In the data rows, 128 means zero.
Here is a table of points, one per row:
[113 121 126 156 103 112 110 134 106 104 101 147 126 120 132 115 123 126 127 100 112 125 156 118 148 127 126 141 133 120 113  90]
[155  90 181 141 155 123 112 150 134 102 157 119 171 100  98 125 142 139  81 122 136 100 168 111 101 152 140 127 136 115 124 102]
[134 121 134 145 139 140  83 107 129 117 117 103 121 110  68 162 124 143  76 114 122 131 145 104 101 136 126 111 122 153 127 109]
[122 148 133 111 123 119 124 112 110 100  98 136 129 128 133 119 130 125 126 131  98 115 118 114 127  99 139 103 136 128 119 133]
[134 127 179 104 136 149 143 136 144 108 102 128  96 166 105 118 140 132 146  91 175 143 100 121 144 126 151 154 155  91 115 152]
[133 126 140 126 119  96 146 105 103 108 117 111 119 131 117 125 134 134  97 121  98 121 102 119 158 104 116 121 120 141  81 139]
[130 121 132 142 120 113 133  83 137 196 114 139 133 129 143 104 120 132  88 125 133  77 128 125 116 111 106 137 153 101 105 123]
[129 143 112 117 162  80 136 169 142 123 176 157 131 162 124 140  74 128 158 131 119 132 164 108 153 129  73 102 167 159 100 116]
[137  88 133 118  97 102 132 140 115 169 161 157 123 130  82 104 113 120 136 119 138 101 108 126  97 127 117 156 121 111 118 153]
[141 129 127 132 151 100 144 141 130 121 179 121 135 127 136 186  86 132 171 144 126 128 102  76 152 136 142 130 147 145 131 127]
[128 142 125 157 174 166 110 150  99 136 136 124 141 181 134 110 120 126 129 105 125 140  88 146  98 153 124 135 129 115 135 128]
[110 143 134  67 112 103 145  84 128 107 155  84 116 155 126 135 141 122  93 117 111 113  91 160 146 120 141 129  96 170 119 124]
[102 135  99 126 140 112 112 110 157 100 132 155 147 120 133 139 131 104 131 144 111 151 117 147 103 114 127 136 131  87 139 122]
[127 139  93 126 133 182  92 118 125 140 163 121 135 151  92  99 135 116 120  93  99 116 128  84 116 151  95 113 125 143 137 122]
[128 112 103 150 161 138 165 102 145  99 126 158 123 136 145 165 137 105 119 148 139 156 119 138  87 118 133 120 100  97 111 127]
[ 60 169 191 160 124 152 109 150 192 182 102 147 158 146 119 152 170 125 148 128 125 141 151 146 110  67 105 179  91 170 123 152]
[141 122 140 116  88 154 132 150 108 109 111  91 153 136 125 118  97 126 131 150  88 134 143 115 141  92  72 140 119 100 108 139]
[182 181 116 112 105 117 162  97 163 156 156 112 147 130 164 107 144 150 186 144 107 154 118 116 112 139 151 157 126 129 108  63]
[171 100  95 199  59 123 123 161 151 118  99 201 158 125  88 134 119 116 100 116 119 126  82 155 147 137 146 107 118 163 141 192]
[101 134 172 175 104 120  96 123 143 154 134  97 148  85 121  96 181 115 175 169 123 133  99  93 120 120 139  76 104  71 104 142]
[118 146 145 108 126 167 115  99 112 156 122 138 155 129 130 148  94  83  97 128 109 143 123 128 105 147 111 110 164 122 137 139]
[156 130 150 135 168 135  60 115 142  94 116  89  76 133 113  66 108 155 118 174 123 131 110 111 111 134  75 131 139 166 151 135]
[180 135 125 145 143 102 168 100 143 123 126 124 156 135  92 163  67 140 187 143 140 135 130 103 140 107 122 128 146 142 176 105]
[ 89 135 123 123 114 153 127 125 101 115 115 141 116  63 124  92 121 168 152 143 119 113 113 117 148 127 150 101 134 129 107 140]
[168 167 166 169 152 125 102 143 121 120 101 110 110 177 146 149 102 148 137 158 125 142 114 173 140 211 107 178  94  73 144 125]
[102 135 131 130 114 120 108 126 146  87 149 160 116 105 150 123 104 112  77 124 117 157 131 126 141 103 141 149 141 111 125 118]
[129 112 149 135 178 180 147 126 133 122 101 127 133 145 129  89 148 161 131 134 134 164 110  92 118 164 138 136 129 146 189 131]
[134 153 110 100 135 131 130 119 133 118 136 149 103 108 109 143 145 133 120 116 154 134 131 143 113 143  99 103 109  78 126 111]
[124 142 129 104 133 135 121 132 110 106  90 151 120 133 145 119 127 118 131 136  93 101 133 121 113  85 134  97 124 129 117 129]
[153 108 139 105  97 138  94 146 132 156 154 165 114 115  98 123 129 136 132 162 133 105  91 154 121 108 147 131 102 140 120 126]
[108 114 131 144 130 114 142  89 138 117 105 127 126 104 123 102  93 122 139 102 131 108 143 117 159 141 133 140 127 119 110 112]
[ 83  89  64 118 148 126 150 112 175 114 143 125 138 136 120 120 117 143 138 149 103 204 136 134 105 142 137 113 145 116  89 176]
[ 80 174 143 150 119 161 130 152 157 139 125 158 178 167 104 140 201 153 114 167 206 156 162 157 163  97 113 205 140 176  90 157]
[115  96 138 109  51  72 141 128 171 126 109 121 119 123 180 134 110 162 132  99 142 109 136 152  36 156  79 119 140 138 109 163]
[123 167 128 152 187 149  99 158 103 132 128 125 144 200 154 131 130 223 145  79 128 151 109 190 170 179 137 144 128  86 107 169]
[124 108 132 159 144 125 149 127 109 146 149 113  95 120 130 144 153 107 150 122 134 121 167 166 162 126 108 126 138 153 132 126]
[ 77 139 115 132  92 104 133 137 174 154 134  97 117 108 148 135 168 111 109 108 140 104  79  88 148 150 110 112 131 107 132 148]
[150 136 103 127 111 106 159  56 110  96 156 123 173 177 133  99 152 144 121 134 102  68 174 113 125 131 152 138  77 127 161 191]
[127 132 172 113 163  95 179 228 141 143 161  86 150 108 116  96 120 125  92 112 136 119 146 122  96 116 184  98 143  99 146 152]
[ 86  75 162 114 101 121 122  80 131 155 109 141 140 163 141 129 123 118 149 127  88 122 117 139 168 173 159  97 164 152 121  52]
[147 158 126 150 147 124 141 138 140 125 161 129 118 146 135 187  87 135 170 150 139 113 130 125 145 109 135  83 161 142 143 124]
[131 140 106 102  85 161 169 155 106 123 116  81 160 138 140 123 121  97 106 180 118 146 101 154 128 132  98 133 115 134 122 111]
[ 95 128 111 156 123  95 106 118 128 108  97  98 132 112 156 152  84 141 134 115 163  92 111  95 151 125 152 115 113 142 130 113]
[146 144 133 164 160 172 129 135 126 122 134 129  93 154 143 108 126 130 107  99 137 144 100 120  93 156 130 124 108 147 131 110]
[130 122 133 110 154 133 149 136 129 130 114 147 123 106 113 130 143 186 122  83 139 165 137 125 111 161  95 106  86 152 135 105]
[114 137 120 129 118 132 133 126 120 114 100 148 124  85 127 104 118 129 147 116 109 115 103 114 145 131 134 111 127 123 116 120]
[114 121 102 127 162  96 127 120 163 136 134 153 110 110 145 144 126 102  94 146  70 180 137 124 118 127 166 155 125 106 110 130]
[112 104  96 134 167  89  90  85 106 131 112 127 159 122 141 147 116 120 136 161 181 151 110 143  98 116 162 130  94 122  84 130]
[146 125 143 170 138 135 169 120 114 138 150 144 102 113 127 143 146 105 162 140 154 111 153 178 155 126  98 123 164 153 154 129]
[115  84  96 146 139 161 119 144 129  90 100  94 116 106 140 165 147 107 151 121 120  78 154 179 123 137 132 153 199 143 141 119]
[135 151 130 136 112  97 162  98 111 106 113 113 127 139 125 121 128 122  82 118 119 124  91 133 145 104 128 118 119 149 108 126]
[131 149  91 106  95 165  84 121 153 122 114 108 117 125 110 157 117 127 107 115 147 107 161 101 120 157 112  96  93 110 129 105]
[151  97 137 135  62 128 118 117 116 141 128  93 109 114 129 128 145 145 147 122 149 194 180 123 143 107 157 131 156 137 148 133]
[131 114 138  92 175 119 154 128 112 140  70 147 134 129 109 129 160 164 104 141 141 147 143  87 125 179 105 122 125 141 174 122]
[140 111 135 146 113 127 116 138  79 137 154 119 125 120 133 155 173 114 172 127 145 150 169 143 138 113 127 121 161 146 150 150]
[122 131 118 158 153 143 157 123 144 134 165 122 100 132 134 147 108 128 167 148 143 119 158 172 165 129 129  99 150 157 130 124]
[109 114 103  97 151 105 112 132 117 124 149 156 131 128 131 122 135 105 148 140 179 132  98 142 108 123  87 111  96 122 112 123]
[125 119 123 129 110 121 130  93 134 175 118 131 130 137 125  98 105 131  96 134 140  96 136 127 110 107 109 131 159  85 115 126]
[127 134 138 103 126 141 126 165 143 118 101 132  84 171 103 144 160 108 133 138 188 105 142  82 127 163 153 187 132 121  85 166]
[120 141 143 117 108 140 127 130 166 111 112  96 110 138  57 135 138 114 132  86 150 125  90 130 114 112 145 124 142  80 140 128]
[ 97 140 119 126 111 118 117 133 127  98 157 162 122 111 147 104 103 129  82 128 119 139 141 127 139 100 122 153 142  89 132 113]
[ 89  87 103 133 109 106 120 149  66 133 114 119 127 135 130 141 127 142 134 115 135 142 151 112 150 117 139 142 106 102 153  72]
[120 122 131 133 108 146 158 133  91 138 134  81 140 117 147 147 120 121  74 155 102 126  97 136 130 126 104 142 116 157  94 143]
[205 106 130  99 157 143 124 191 181 157 104 134 173 138 169 108 133  97 124 127 140 109 139 138 170 127 171 106  92 140 121 155]
[114 156 121 114 123 122 130 117 113 110 116 155 132  83 135 101 108 126 138 106 132 127 105 112 161 120 115 106 116 134 134 126]
[ 87  80  98 146 156 132 144 117 159  97 123 101 136 111 130  95 116 110 154  96 122  98 148 131 165 124 117 164 118 132 141  91]
[143 114 167 121 141 149 136 147 133 111 141 122 181 128 153 101 163 176  76 138 177 133 152 110 120 164 145  96 151 126 156  73]
[116 148 147  91 146 154 108  80  95 152 126 110 173  79 135 137  86  70 109 100 125 151 124 131 144 157 100 148 130 115 153 176]
[157 136 124 168 153 136 135 112 125 153 174 136 130 120 130 178 131 154 169 158 123  95 147 133 168 118 120  94 153 127 139 144]
[103 147 149 121  93 112 122 133 129 121 153 166  87 141 113 128 118 125 135 194  82 101 153 161 127 179 174 168  86 152 191 156]
[128 129 130 108  93 164 150 153 102 136 111  91 165 125 123 126 101 110 121 162  95 143 130 134 141 117  91 147 110 119 108 114]
[127 121 140 119 114 139 108  87 110 119 159 166 134 111 143 100  89 120 124 118 151 127 125 146 111 103 131 146 130 104  97 119]
[100 138 126  85 130 160 136 128  90 123 111 163 116 121 142 109 128 146 136 149 110  90 154 119  97  97 158 101 129 144 104 150]
[132 132 115 122  98  97  78 132 143 129 120 146 105 124 176 111 127 103  96 136 131 171 153  80 154 114 136 143 142 119 147 122]
[119 130 101 146 164 134 165 119 144 133 153 119  98 126 125 141 116 109 164 146 148 110 159 166 167 137 128 120 149 152 144 123]
[139  91 160 121 165 138 172 121 136 105 133 171  96 143 141 184 163 158 129 118 132 152 112 127 117 125  74  94  85  61 145 128]
[140 129 107 151  94 136 135 147 101 157 140  88  93 144 131 148 161  96 152 105 141 156 162 120 142 101 143 129 121 139 142 111]
[141 142 114 151 149 161  95 128 121 132 139 111 104 143 122 111 135 132 101 110 113 135 124 107  85 156 115 113 127 147 143 125]
[180 140 117 101 135 123 138 130 123 107 171 128 154 104 153 173 156 140 172 133 101 139  63  68 113 121 145 186 171 154 119 108]
[205 102 143  93 127 151 113 169 194 147 107 131 142 109 153 127 137 127 109 123 116 118 130 170 180 133 166 122 112 137 133 162]
[165 181 102 105 136 116 144 120 131 145 119 105 136  65 145 145 156 164 140 123 103 148 138 137  85 113 137 183 148 150 119 129]
[115  80 116  97 105 148 117 133 116 179 147 141 115 157 140 135  94 161 121 130 138 111 103 145 102  66 161 142  93 128 178 132]
[137 121 144 150 160 163 123 130 121 120 135 109  90 151 132 110 130 141 113 122 129 148 114 105  84 161 130 131 111 148 134 127]
[123 142 138 119 125 112 134 117 118 102 101 140 123 133 127 110 133 113 136 123  89 106 117 112 125 102 125 101 114 138 112 127]
[103 176 131 113 108  89 127 124 107  95 126 143 169 151 135 130 147 108 134 134 113 101 135 162  80 145 149 101 120 156 144 133]
[162 123 128 109 123 104 123 138 138 147 126 116 120 119  64  95 107 103 124 116 160 132 139 150 107 129 149 116 115 117  96 129]
[156 112 104 106 147  77  83 158 132 161 118 116 133 133  85 105 167 118 117 129 134 108  88 161 124  97 130 119 148 114 146 119]
[153 126 144 146 114 117 124 138 100 146 136 114 108 125 153 140 157  87 154 109 147 161 171 134 150 105 123 124 140 146 155 134]
[100 146 117 121 121 122 152 145 106 157  99 151 109  90 126 111 118 142 113 131 112 103 101 122 117 127 140 121 151 110 123 127]
[117 112 116 143 110 106 107 147  87 120 118 137 113 138 118 130 133 106 142  76 106 121 158 103 143 126 124 151 123 129 110  97]
Along one direction, these points spread out more than along any other. Take the direction at right angles to it along which they spread out most. Then take the direction at right angles to both along which they spread out most. Go by this last direction. Where along it does each point below lie, from 0 to 99? 50 is the average, and the first point above lies past it. One standard deviation of the points above along it is 16.
[100 146 117 121 121 122 152 145 106 157  99 151 109  90 126 111 118 142 113 131 112 103 101 122 117 127 140 121 151 110 123 127] -> 50
[162 123 128 109 123 104 123 138 138 147 126 116 120 119  64  95 107 103 124 116 160 132 139 150 107 129 149 116 115 117  96 129] -> 35
[134 121 134 145 139 140  83 107 129 117 117 103 121 110  68 162 124 143  76 114 122 131 145 104 101 136 126 111 122 153 127 109] -> 65
[123 142 138 119 125 112 134 117 118 102 101 140 123 133 127 110 133 113 136 123  89 106 117 112 125 102 125 101 114 138 112 127] -> 55
[153 108 139 105  97 138  94 146 132 156 154 165 114 115  98 123 129 136 132 162 133 105  91 154 121 108 147 131 102 140 120 126] -> 24
[128 112 103 150 161 138 165 102 145  99 126 158 123 136 145 165 137 105 119 148 139 156 119 138  87 118 133 120 100  97 111 127] -> 58
[130 121 132 142 120 113 133  83 137 196 114 139 133 129 143 104 120 132  88 125 133  77 128 125 116 111 106 137 153 101 105 123] -> 43
[115  96 138 109  51  72 141 128 171 126 109 121 119 123 180 134 110 162 132  99 142 109 136 152  36 156  79 119 140 138 109 163] -> 38
[147 158 126 150 147 124 141 138 140 125 161 129 118 146 135 187  87 135 170 150 139 113 130 125 145 109 135  83 161 142 143 124] -> 65
[168 167 166 169 152 125 102 143 121 120 101 110 110 177 146 149 102 148 137 158 125 142 114 173 140 211 107 178  94  73 144 125] -> 61
[124 142 129 104 133 135 121 132 110 106  90 151 120 133 145 119 127 118 131 136  93 101 133 121 113  85 134  97 124 129 117 129] -> 51
[140 129 107 151  94 136 135 147 101 157 140  88  93 144 131 148 161  96 152 105 141 156 162 120 142 101 143 129 121 139 142 111] -> 40
[102 135  99 126 140 112 112 110 157 100 132 155 147 120 133 139 131 104 131 144 111 151 117 147 103 114 127 136 131  87 139 122] -> 53
[102 135 131 130 114 120 108 126 146  87 149 160 116 105 150 123 104 112  77 124 117 157 131 126 141 103 141 149 141 111 125 118] -> 50
[117 112 116 143 110 106 107 147  87 120 118 137 113 138 118 130 133 106 142  76 106 121 158 103 143 126 124 151 123 129 110  97] -> 57
